Rotation paths and how fast each direction turns (deg/step)
Each turn is a multiple of 5 degrees from 10 to 175, or 0.
Path 1:
[ 35.3   8.3   4.5 -24.7   3.6  -8.1   0.6   2.3   6.6 -28.8  -7.9]
[-20.2  33.8  -6.2   4.8 -16.7 -14.5  14.5  -0.2   8.1   0.2 -19.3]
[ 22.5   3.0  12.5 -30.0 -29.9  11.1   6.2 -19.6  -0.2   5.9  -4.3]
[ -7.6   6.8 -12.5  25.7 -10.0  -5.4  35.5 -23.5  -2.4  -3.7   5.5]
[ -6.8 -23.8  -0.7 -14.5 -25.1  27.5  14.1   6.6  -6.6  16.8  -6.6]
[  1.3 -17.9  -7.3   7.8  18.5   7.5  21.9 -21.5 -17.5 -25.7  -3.9]
[-12.8  -4.5  -7.4  15.0  -3.1  29.8  -0.1  29.3  -5.9   1.8 -26.1]
[ 19.2   9.2  15.8 -21.1  33.7  14.0   2.1  -6.7 -12.8 -10.5 -12.5]
[ 1.4 35.8 -1.0 29.3  0.3 19.0 -5.1  7.3 17.8 -9.7 -8.0]
[ 12.9  19.5  10.3 -39.9   8.2  12.2  13.8   3.7  13.5  14.2   8.2]
[ -6.9  20.8 -15.8   9.5  -9.9   4.7   6.8 -26.3  23.3 -29.3  10.9]
Directions:
[ -3.9 -21.4   3.6   8.2   5.1   2.6   4.2  -8.0   7.9   7.5 -13.2]	40
[ -7.0 -15.0 -14.9  -6.5   2.8  -1.2  -0.5  11.3  -4.2 -16.3   0.4]	55
Path 2:
[-21.2  18.3   7.6 -34.9 -22.6  -1.3  13.2   3.8  18.5   4.0  -1.9]
[-27.7   1.6  23.2  -0.6  -8.5   9.9   4.2  24.8  23.4 -10.6   1.1]
[-20.1  -1.1 -22.7  10.9 -14.7   8.4  16.5  28.9  23.9   8.2   7.7]
[ -0.8  17.4   4.5  12.1  -6.6 -14.1  19.7  47.0  -5.8   7.5   8.8]
[  8.5  29.5  -3.6 -17.5 -11.2 -22.4  17.1  14.8  14.8  21.4  -2.5]
[ -5.0  15.0  37.7 -22.4  -2.9 -11.1   6.4  17.7  16.6   3.6  16.8]
[-22.2   5.6   0.0 -17.4 -21.0   9.9  16.4   0.6  27.7   2.8  25.1]
[-32.4  -1.3   4.0   0.8 -16.7  13.3  19.3  32.2  -7.2 -10.2  15.3]
[-10.1  24.2 -22.9   0.4 -19.5  -2.3  20.1  30.2   9.3   3.0 -12.4]
[ -3.1  15.9  17.7   1.5  -0.1 -19.8   1.7  37.3  13.4  17.8 -11.1]
[  4.5  17.3   2.9  -4.5  -7.3 -15.0  12.5   7.3  38.9  19.1  19.4]
Directions:
[  4.1  15.5   2.7 -11.5  -1.6  -7.4  -1.8   0.6  -6.7  -1.5 -21.3]	80
[ 17.6   5.0   4.1  -2.0   7.7 -15.3  -0.3  -2.6   0.0  12.1  12.5]	60
Path 3:
[-16.3  -4.1   5.7 -22.0   2.3 -17.3   9.8  44.0  10.2 -13.9  -1.3]
[-24.9 -18.1 -15.5  -3.2  21.9   2.4   7.6  18.2   7.9 -32.7  -9.7]
[-24.5   3.1  25.9  -9.8  16.0 -17.6  11.9  21.4   9.1 -27.7   0.8]
[ -9.6  -9.5  -6.8 -20.4  33.0 -19.9   2.4  11.9   7.9 -25.3 -21.6]
[ -1.6 -16.4  10.1  -3.8  13.2 -29.3   6.0  27.0   7.2 -35.4  11.4]
[ -6.2 -10.5 -11.3 -26.6  10.3 -18.2   5.2  35.0   8.9 -13.8  -9.8]
[-21.4 -21.0  -3.5   3.7  13.2  -4.2   7.9  28.4   5.6 -36.3   5.2]
[-27.1   2.7  14.9 -23.4  13.9  -8.6   9.0  28.9  10.2 -19.7  -9.6]
[-15.0 -16.0  -6.9  -5.5  34.8  -9.0   3.7   8.1   7.5 -36.2 -14.5]
[ -6.3  -2.6  18.9 -15.3  14.1 -31.6   5.3  26.0   9.0 -25.3   2.9]
[  0.4 -16.6 -23.9 -19.6  22.9 -19.6  -0.6  26.4   6.8 -20.1 -11.3]
Directions:
[-0.7  0.7 19.2 10.7 -9.3 -5.6  2.6  1.9 -1.3 -7.9 16.8]	155
[ 22.2  -5.8  -6.2  -2.3   0.1 -17.7  -6.1   2.6   0.3   1.9   5.6]	65
Path 4:
[ 20.8  -2.0  18.1 -21.7  -8.3  11.5  11.2 -30.0  25.3   4.9  -3.6]
[ 15.4  -6.1  15.7   1.0 -43.3  -4.8   2.6  17.9   6.1  13.0  16.3]
[ 25.1 -26.9 -11.0   6.0   8.5 -18.0  21.3   4.2  14.2  21.7  -4.0]
[ -1.1   3.6 -22.8 -31.7 -27.4 -15.0  14.1 -14.6   8.7  11.0  12.9]
[ 32.1 -22.5   0.3  -6.6  -6.6   8.0  -6.3  -9.5 -27.5  13.9  15.6]
[ -9.2 -22.7  -0.8   3.0 -10.4  21.0  14.3 -20.8  21.5  28.8  -2.8]
[ -1.9 -13.6  11.9 -29.1  -7.9  -5.3 -11.0  26.5  14.8  22.0  25.6]
[  9.5 -32.3 -10.8  13.8   7.1 -29.2 -12.7 -17.9  14.2  12.0  17.7]
[ -7.6  -6.3   5.2 -24.4   0.8   0.3  31.9 -15.3   5.2  -2.7  31.8]
[ 34.3 -12.1  28.8 -19.5  -8.1   7.9 -17.0 -18.6   6.1   2.6  10.2]
[  1.2 -19.7  16.1  28.4 -26.3  -0.4  21.1   0.8  16.6  10.3  15.4]
Directions:
[  7.9  -6.6   1.5  16.9  -8.5  -5.8 -15.2   1.0 -13.0  -2.2   7.2]	130
[ 15.7  -6.8  -1.5  -1.4  16.3  -1.4 -11.2  -7.9   5.7   3.0 -12.9]	155
Path 5:
[  7.9  28.7   1.8  30.1 -18.4 -13.1  -9.4  -1.7 -20.3  17.3   2.8]
[  7.0  30.0 -12.2  12.0  20.9 -19.2  -1.3  12.7 -12.5  17.1 -15.8]
[ -4.3 -10.1   5.0   6.3  24.4 -21.7 -11.3  33.8  -1.8  12.9 -10.9]
[-10.3 -12.4  33.2  14.0 -10.0 -24.6 -13.5  14.3  -8.4  23.0   9.1]
[  6.9  22.5  21.2  15.2 -19.6 -33.1  -6.7  -9.8 -12.3  15.7   5.2]
[ 22.0  34.8  -1.5  14.8  15.1 -24.6 -15.7   3.1  -7.7  -2.5 -13.6]
[  2.5  -5.3   3.6  26.0  26.0  -6.7 -18.0  30.7 -10.0   4.1 -19.2]
[-18.3 -11.2  12.3  25.2  -5.5 -15.5  -7.6  24.4 -14.8  30.0  -2.7]
[ -9.7  16.3   4.7   3.0 -17.8 -36.3  -5.2  -0.2 -12.1  24.0   7.8]
[ 11.8  32.9  14.5  -4.7  13.4 -33.1 -22.5   6.5  -6.7  -2.2  -3.4]
[ 16.5   3.5  26.5  21.8  25.9  -8.3 -16.3  17.7  -7.6   2.4 -16.7]
Directions:
[ -7.1 -26.1  -0.2   7.9  -1.3  -7.8   5.5   0.9   6.3   5.1  -1.6]	85
[ -2.4  -9.5  10.1  -1.2   1.8  11.7 -17.4  13.6  -2.9 -11.0   1.3]	95
[ -0.9  -1.3  18.1 -19.1   4.1 -10.2   1.2  -3.3   5.5   3.4   9.6]	65
Path 6:
[ -6.3  43.0  -8.6 -16.7   8.9 -28.5   0.6 -18.7   5.5  -2.3   8.6]
[-13.4  20.5   7.9  -3.7 -21.4 -30.3 -23.6  -2.9 -14.6 -22.4  -1.7]
[  5.7   1.5 -12.9 -27.8   1.6 -27.8 -19.3 -32.1  -7.9 -12.2   0.8]
[ -1.1  29.1   6.1   0.0  -3.4  -1.6 -31.0 -29.0  -9.7 -12.4  15.7]
[ -0.5  -5.2   3.1 -24.5 -33.4 -10.4 -25.1 -17.4 -19.6  -6.9   9.1]
[  3.6  21.9  -5.3 -26.5  -6.6  -2.3  -6.3 -30.8  -0.4  10.9  24.7]
[-14.1  30.8  17.6  -5.5 -33.9 -10.5 -11.2  -5.4 -11.8  -0.5  15.2]
[ -4.9  10.8  -6.3 -42.5 -17.2 -31.8   6.6 -10.9  -2.5   5.9   3.2]
[-10.1  47.7   2.8  -8.7   4.7 -26.1  -3.8 -11.6   1.6 -10.3   9.2]
[ -6.5   5.2   4.4 -10.5 -24.6 -36.4 -22.6  -6.4 -14.1 -20.2  -7.4]
[  5.9  17.2 -15.8 -23.8  12.7 -21.3 -19.8 -34.2  -2.7 -12.5   6.7]
Directions:
[  7.0 -10.8  -4.9   7.5   7.2   4.9 -18.1 -12.9  -5.4 -10.7   0.0]	45
[ -6.7   8.0  12.6  16.1 -11.5   4.2  -8.9  10.5  -5.6  -7.7   0.0]	140
